In the rows, zero is written as 128.
The rows of A fall into several groups, which share some directions, and each row is roughly a mix of its group's hidden directions.
A, 132 rows:
[[108 140 104 103 133 141 203 157 124 125]
 [134 187 120 181 147 126 109 109 113 102]
 [ 89 133 185  98 107 110 107 130 163 112]
 [106 172 122 111 166 166 149 147 148 168]
 [ 96 141 136 139 184 125 136 128 190 123]
 [125  76  97 111  99 143  77 112 103 124]
 [114 132 145 165  86 150 117 156  74 107]
 [122 119 118  62  82 139 167 134 125 125]
 [157  93 134 117  71 126 110 147 151  87]
 [144  76  81 129 101 139 159 108 153 149]
 [ 94 169 186 133 148 139 103 158 123 137]
 [139  78 127 119  89 116 139 143 157 182]
 [108 126 103 148  79  94 138  73 126 111]
 [106 163 172 115 167 135 114 160  88 116]
 [104 137 143 131 135 158 187 175 143 154]
 [ 96 165 134 102 103  78 167 117 128 153]
 [100 107 114 180 111 146 163 128  87  99]
 [146 106 161  79 133 141  85 171 126 112]
 [120  74 105 163 108 143  87 134  92 119]
 [193 128 123  71 143 105 116 128 123 121]
 [186  91 124 136 158 138 110 160  93 115]
 [ 85 177 148 145 164 129  95 137 101 110]
 [140 172  88 118 119 109 113  70 139 105]
 [128  67 140 107 112 145 181 155 124 135]
 [143 115 116 101 174 134 140  89 179 100]
 [120 129 157  98 148 122  95 174  80 105]
 [107 161 177 132 103  72 123 152 127 139]
 [140 118  67  95 105 116 153  87 129 109]
 [120 122 174 168 172 123  96 158 103 122]
 [144 173 174  87 105 131 157 155 133 117]
 [132 136 138 120  52 115 138  91 104 144]
 [103 162  92  92 161 168 133 139 155 151]
 [104 174 130 130 161 136 131 116  99  68]
 [100 157 136 105 180 131 160  93  94 117]
 [ 88  86 103 112 106 133  96 155 158  96]
 [166 137  72 109 127 164 143 120 104 163]
 [129 161 149 105 117 168 119  99 188 115]
 [133 117  91 136 134 190  96 131 129 172]
 [ 98 149  76 100 171 100 114 132 102 128]
 [ 63 142 101 172 158 137 126 118 116 137]
 [112 199 113 140 153 102 139 149 156 139]
 [140 144 110 175 107 131  74 139 144  86]
 [ 76 141 114 111 139 129 126 125 131  58]
 [154 140 118  61 143 113 117 102 168 142]
 [156  66 137 168 139 114 112  91 137 123]
 [115 118 123 156  73  95 113 146  77 137]
 [152 132 111 116 156  78  76  93 122 116]
 [100  72 102 136  92 130  95 147 160 124]
 [103 156 156 121  78  81 138 144  98 142]
 [115 166 116 187 144 147 101 171 121 126]
 [159 119 132  97  68 119 129 126  84 156]
 [128 133  83 114 139 196 104 133 149 108]
 [153 142 131 116 130 149  81 164 128  69]
 [148 116  82 112  87 117 116 104  76 113]
 [131 124 137 125 190 141 135 153 186 144]
 [143 113 163  77  79 127  97 143 104 128]
 [138  95 146  80 118 110 176 102 131 163]
 [133 119 177 122 103 138 148  76 172 120]
 [111  92 119  86  82 111  97 113  92 121]
 [131 101 122  87 115 136 195 159 135 142]
 [118 109 142 109 128 147 185 184 132 154]
 [172  93 150  89  98 115 151 131 142 166]
 [134 155 194 168 143 128 108 106 149 115]
 [151 140 125  64 142 121 104 105 173 145]
 [120  77 110 172 121 152  80 138 108 123]
 [177 129 152 142 170 168 123 147 145  92]
 [106  82 127  86 123 139 185 149 129 143]
 [136 168 116 116 101  76 119 127 144 181]
 [115 177 127 145 190 139 131 125 103 160]
 [125 149 134 145  95  92 156  65 108 138]
 [ 98 115 164 159 140  97 143 136 189 129]
 [160 106 187 118  90 120 128 156 111 156]
 [168  91 147 133  72 115 110 124  94 114]
 [109  67 122 117  92 129 121  91 128  88]
 [ 97 117 141 155 118  66 152 162 107 147]
 [ 94 184 161 116 158 152 135 152 105 144]
 [122 128 119 115 202 107 134 127 174 131]
 [129 109 137  93 165  85  96 142  85 107]
 [123 115  91 190 132  89 155 108 112 119]
 [171 118  71 134 125 150 130 129  77 132]
 [130 154 120 136 121 203 118 114 165 142]
 [130 124  99 109 156  84  83  78 129 123]
 [181 101 160 104 101 120 157  92 112 133]
 [144 139 131  68 171 113 122 115 169 149]
 [174 120 160  96 102 116 169 156 134 158]
 [ 99 140 114  68  94 144 136 161  95 121]
 [142 126 121 117 150  88  75 116  85  94]
 [116  77 124  90  84 125 122 143 154  90]
 [121 118 131 155 147 138 114 197  81 131]
 [150 101  91 145 160 189 109 115 146 124]
 [131 127 138  55 144  81 135 110 139 125]
 [160 111 141  80 130 104 152  94 139 175]
 [165 114 167 161  78 157 147 118 141 110]
 [ 86 152 131  74 155 114 171 141 136 117]
 [128 155 118 180 137 154  85 145 108  87]
 [130  97 121 105 108 107 142 146 166 192]
 [109 169 128 133 159 145 117 126 100  64]
 [ 88 165  99 140 171 120 118 124  91  96]
 [128 130 104  80 101 182  92 146 117 116]
 [ 99 168 142 178 160 145 105 162 111 131]
 [ 79 161  99 117 178 111 124 108 137 102]
 [139 163 132 150 106 150 155 107 189 154]
 [157  86 169 120  84 139 150  99 152 118]
 [100 134 155 187 151 159 142 144 153 158]
 [167 100 147 109  96 105 162 117 141 178]
 [125 133 139 131 116  48 155 115 131 101]
 [127 122  95 152  82 123 153  75 160 140]
 [158 188 146 146 150 110 162 106 111 150]
 [ 88 132 107 155 103 132 184  92 128 104]
 [148 153  72 129 129 171 150 119  97 159]
 [123 125 118 197 104 125 157 144  88 114]
 [116 178 139  97 119  92 180 115 143 143]
 [101 186 131 108 157 114 165 165 138 129]
 [170 132 166 101 157 127  82 165 133 136]
 [ 92 139 131 139  77  72 152 116 108 124]
 [148  97 119 107 114 191  96 117 113  98]
 [167  79 134 178 133 120 128  92 135 108]
 [113 134 115 116 153 119  93 120 180 184]
 [117 134 124 207 106 136 155 134 114 106]
 [134 151 181  84 104 137 168 156 136 124]
 [106 143  84 139 177 164 125 125 168 110]
 [115 139 106 128  68 101 138  80  98 128]
 [148 120 128 178 170 155  92 146 163 138]
 [ 91  84 122 144 122 110  65 126 138 148]
 [161 102 126 154 105 137 116 160  65 113]
 [119 111 156  94 116  58 108 118 131 104]
 [112 176  95 139 175 113 108 163 105 134]
 [108  75 103 145  96 139  84 151 154 129]
 [125 163 107 176 126 133  80 140 137  84]
 [127 108 127  69  80 142 168 145 119 124]
 [156  92 184 137 104  88 115 142 106 117]
 [110 153 128 149 155 195 156 143 136 157]]

Each list below has two rows that fit no group; the rest each fit one group, if only roughly. Name those rows in the order they come.
    z_501: [113 121 116  99 120 141  86 161 147  67]
    z_286: [120 179 150  91 162 127 161 166 120 121]
    z_263: [143 143  78 149 144 104  79 119  92 105]
    z_507: [188 119 136  80 135  94 153 125 123 150]
    z_687: [149 104 109  69  98 155 167 130 110 135]
    z_932: [125  95 122  96 113 121 175  84 168 142]
    z_413: [ 88 174 112 104 116 170 151 123 146 161]
    z_760: [127  85  84 104 116 136 172  88 144 124]
    z_705: [159 185 128 160 171 104 121 139 149 139]
    z_911: [144 121  90 189 164 124 158 141 107 123]
    z_577: [ 98 139 108  73 151 144 130 133 126 185]

z_507; z_687
    z_220: [123  72 159 116  87  93 141 121 119  98]
    z_733: [ 97 147  79 153 148 125 158  81 151 129]
    z_253: [127 136 157 188 156 136 133 141 172  97]
    z_748: [102 138 155 131 136 104 164 159 189 110]
    z_226: [190 130 160 132  94 120 161 137 122 162]
    z_741: [ 79 136 115 102 168 119 161 143 135 174]
    z_352: [138  91 131 135 126 167  78 132 100  82]
    z_761: [107 141 122  77 163 133 127 143 138 187]
    z_24: [ 86 139 156 144 185 121 114 152  96 109]
    z_419: [ 91 147 174 123 119 107 105 171 103 162]

z_220; z_748
    z_88: [134 143 110  82 138 137 106 152  61 125]
    z_992: [193  92 113 108  99 154 116 141 109 138]
    z_244: [124  71  91 112 112 166 112 146 157 107]
    z_837: [152  81  83 124 133 181 149 128 140 117]
    z_808: [131 120 153 192  93 129 117 133 130  80]
    z_503: [133 117 155  75  70 122  93 115 122 125]
    z_294: [156  78  89  88 109 112 101 121 150 119]
    z_68: [138  92 170 102 112  90  92 156 105 112]
    z_629: [118 120 117 107  94  68 127 143  76 129]
    z_518: [134 156 124 115 143  91 159 112 154 190]
    z_878: [138  87  88  74 130 120 102 107  96 132]
    z_588: [196 129 157 148 108 128 144 128 111 169]
    z_954: [114 159  82  83 166 162 117 145 118 126]
    z_977: [148  89 143 126 143 121 189 105 168 137]
    z_310: [138 102 165 159 170 147 101 143 139  82]

z_244; z_837
    z_747: [190  98 147 159  96 141 111 116 110 146]
    z_686: [100  88 109 140 125 185 104  98 142 104]
    z_688: [166 108 118 113  92 153 130 164  82 159]
    z_476: [149 162 104 160 162 115  79 155 100 120]
    z_281: [140 113 119  57 116 146 157 120 139  89]
    z_988: [110 131 184 146 130 128  84  89 157 146]
    z_207: [101 119 169 168 133 117 139 146 117  68]
    z_150: [171 127 131 190 141 120 102 131 163 150]
    z_492: [ 87 123 149  85 140  69 124 114 150 139]
    z_601: [136 113 151  86 109 151 185 109 109 160]
    z_918: [148 193 141 118 152  95  87 132 140 127]
    z_869: [162 155 119 131 154 193 125 136 153 157]
    z_530: [109 133 106 182 128 100 180 142 132 158]

z_281; z_601
    z_968: [ 92 146 165 174 159 115 129 154 159 153]
    z_852: [121 132 151 174 171 145 141 121 183 113]
    z_851: [107 147 105 108  77  93 148 120 112 174]
    z_296: [146 129 146 111  75  81 133 143 121 174]
    z_905: [119 111 138 122 142 169 105 135  93  63]
    z_152: [131 111 157  63 110 110  85 137 124 106]
    z_328: [179 103 139 169  77 130 106 145 135 126]
    z_484: [173 109 151 102  81 136 129 151 113 171]
    z_112: [ 98 153 159 179 154 100 154 152 151 141]
    z_312: [179  91 163 136 158 141 156 113 136 159]
    z_909: [ 66 144 111 160 174 140 132 129 105 116]
    z_10: [130  89  85  75 145 111 125  91 135 113]
    z_283: [151 124 152 123 161 191  91 156 125 122]
    z_340: [ 92 172 162 117 111 132  74 134 105 118]
    z_525: [123 136  88 119 183 166 111 170 115 120]

z_296; z_312
    z_482: [ 76 130 139 181 127 128  97  96 149 113]
    z_671: [159 173 125 189 141 126 121 107 161 124]
    z_473: [113 127 154  84  60 107 113 111 124 130]
    z_58: [145 174 123 151 137 129  88 184 106 137]
    z_424: [ 96 124 160  65  94 149 150 147 127 130]
    z_871: [114  97 175 172 158 122  97 106 153 136]
    z_520: [191 107  89 111 156 163 119 128 122 124]
    z_356: [138 118  90  83  81 133 160 152 102 113]
    z_211: [140 139 132 175 151 122  72 132 115  83]
    z_831: [166  77 155 137 145  96 106 141 113  92]

z_482; z_211
    z_20: [192  98 109 119 145 166 106 143 109 118]
    z_953: [101 136  80 140  99 153 175  90 138 124]
    z_680: [ 94 173 115 154 171 117 151 112 123 169]
    z_64: [166 126 140  85  84 116 149  96  91 136]
    z_934: [192 126 166 141 101 128 150 120 106 159]
    z_339: [161  96 117 120 187 162 103 130 154 116]
    z_800: [108 139 162 173 165 161 150 138 163 109]
    z_765: [114  72  79 158 122 139 131  87 129 137]
    z_989: [161 117  86 102 104  72 105 108 120 141]
    z_771: [ 98  80  96 132 123 147 113 134 164  81]
    z_532: [109 143 172 159 142 122  62 109 123 126]

z_64; z_771
    z_762: [157 181 167 139 132 117  84 159 118 129]
    z_606: [ 91 146 146 183 175 153 111 139 130 140]
    z_9: [179 104 136 133 130 173  96 162 105 107]
    z_578: [154  69 108  94 127 130 151  91 129 157]
    z_598: [160 104 156 128 168 139 111 191 133 128]
    z_734: [102 173 173 170 146 150 149 139 108 139]
    z_881: [161 134 108 159 157 187 111 144 145 157]
    z_725: [123 150  93 183 144 157 166 131 123 160]
    z_982: [129  79 105 126 153 106 116  68 152 136]
    z_739: [136 136  94 119 115  82 151  78 103  93]
    z_751: [199 144 111  98 150 104 110 138 132 147]
    z_113: [123 111  99 119 142 146 203 161 130 130]
    z_173: [173 113 142  98  86 155 134 148 112 172]
    z_660: [120 102 162 110 114  75 131 134  93  85]

z_578; z_739
    z_971: [176 111 137 140  81 142 109 125 121  75]
    z_355: [160 114  91  73  93 142 108 145 140 105]
    z_995: [117 158 105 115  73 122 179 153 113 142]
    z_674: [ 87 127 102 120 107 112 102 141 174  79]
    z_474: [113 136 159 155  72 173 124 151 104 114]
    z_786: [178 115 145 117 172 161  90 157 135 120]
    z_288: [112 137 175 167 185 112 101 132 137 131]
    z_443: [142  82 156 190 146 130 101 110 139 132]
    z_557: [107 133 117  66 158 156 131 128 139 174]
    z_887: [ 71 146 149 145 106 106 151 100 170 121]
    z_7: [108 163  99  82  94 138 173 131 147 142]
    z_275: [142 133  84 104 113 179  89 117 119  95]
    z_120: [158  85 147 131 103 135 145 133 129 193]

z_355; z_995
    z_326: [ 90 167  82 142 140 126 137  78 143 113]
    z_945: [114 123  77  88  97 149 173 119 149 137]
    z_854: [124 111  97  81  93 126 178  98 136 115]
    z_728: [145 110 156 129  85 131  83 145 157  84]
    z_84: [156 110 133 118 118 109 148 114 147 204]
    z_434: [126 107 157 159 179 164 122 138 153  89]
    z_381: [ 57 123  95 112 157 131 112 127 147 105]
    z_767: [119 142 157 159  71 167 105 126 104 105]
    z_198: [126 110 150 122 111  51 121 129 114  95]
    z_319: [100 110 155 168 122 119 148 141 101  68]
    z_465: [138 130  81 180 164 111 113 128 102 158]
    z_709: [ 88 159 164 125 119  83 134 152 109 167]
    z_632: [108  85 125 102  92  88 108 116  94  99]
    z_656: [144  86  82 159 158 122 176 136 127 127]

z_728; z_465
    z_153: [144 173 137 105 166 152  98 172 113 106]
    z_60: [124 141 110  83 132 142 102 107 174 177]
    z_594: [114 183 182 148 151 158 136 117 113 128]
    z_534: [107 141 168 173 161 166 149 140 150 104]
    z_27: [ 79 121 169 169 146 136 104 161 146 140]
    z_906: [ 88 135 129 156 122 201 123 133 130 152]
    z_462: [120 132  99 102 173 159 101 173 103 108]
    z_363: [182 113  92 168 108 142 113 111  98 148]
    z_547: [140 109 122  84 102 117  83 137  85 164]
    z_130: [121 155 160 162 169 178 133 132 130 163]
    z_86: [176 114  79 119 155 100 145 103 138 159]
    z_171: [138  76 116 113 118 105  63 109 132 125]
    z_898: [112 168 118  83 116 108 183 108 131 151]
    z_750: [135 148  84 158 156 168 126 136 143 178]
    z_948: [ 70 132 109 112 177 142 120  96 111 109]

z_363; z_130
    z_740: [122 170 179 132 124  87 122 144  83 132]
    z_556: [ 84 180 102 117 148  96 141 136 162 113]
    z_916: [207 133 163 127 117 140 129 142 110 138]
    z_984: [158 166 163 107 136 164 149 173 152 134]
    z_245: [113 142 157 162 149 119  69  86 129 113]
    z_322: [116  97 189 159 166 132 106 149 134 143]
    z_575: [133  92 162 151 169 149 118 147 131  75]
    z_412: [187 123  95  97 140 174 107 132 126 137]
    z_533: [116 147 140 189 134 140  70 108 138 138]
    z_650: [133 119  54 126 149  97 116 112 102 109]

z_740; z_984
    z_619: [137 110 166 141 112  74 174 152 151 123]
    z_720: [124 145 212 122 141 128 127 158 129 128]
    z_190: [121 120 193 123 153 120 127 183 108 125]
    z_789: [112 173 140  89 158 118 183 117 115 114]
    z_317: [110 141 130  57 141 125 119 109 160 164]
    z_526: [162  65 119 139 135 103  98  91 130 116]
    z_234: [169 123 117  60 109 121  95 108 129 125]
    z_584: [124 162 101  74 139 138  83 105 155 138]
    z_947: [107 138 100 108 178  76 133  98 148 118]
    z_233: [126 119 158 109 119  50 126 136 111 105]
    z_378: [ 97 145 155 164  97 159 108 158  98  96]

z_619; z_584
    z_868: [ 97 187 133 115 132 173 155 118 122 158]
    z_433: [ 73 148 127 168 136 130 124 105 152  82]
    z_930: [147 140 144 108 160 199 110 132 150 107]
    z_257: [ 90 117  99 144  70 128 174 121 118 117]
    z_713: [ 98 168 159 153 148 156 146 170 144 157]
    z_389: [170 131 152  91 182 135 107 144 155 112]
    z_875: [112 146 107 184 178 120 117 157 101 130]
    z_695: [140 115 116 146 146 197 148 100 142 161]
    z_366: [144 129 181 123 149  86  92 171 130 132]
    z_241: [139 120 111  68 108 151  92  92 147 150]
    z_30: [104 136 114 148  71 135 173 117  91 107]
    z_445: [148 101  88  93 103 165 115  95  98 111]

z_257; z_695
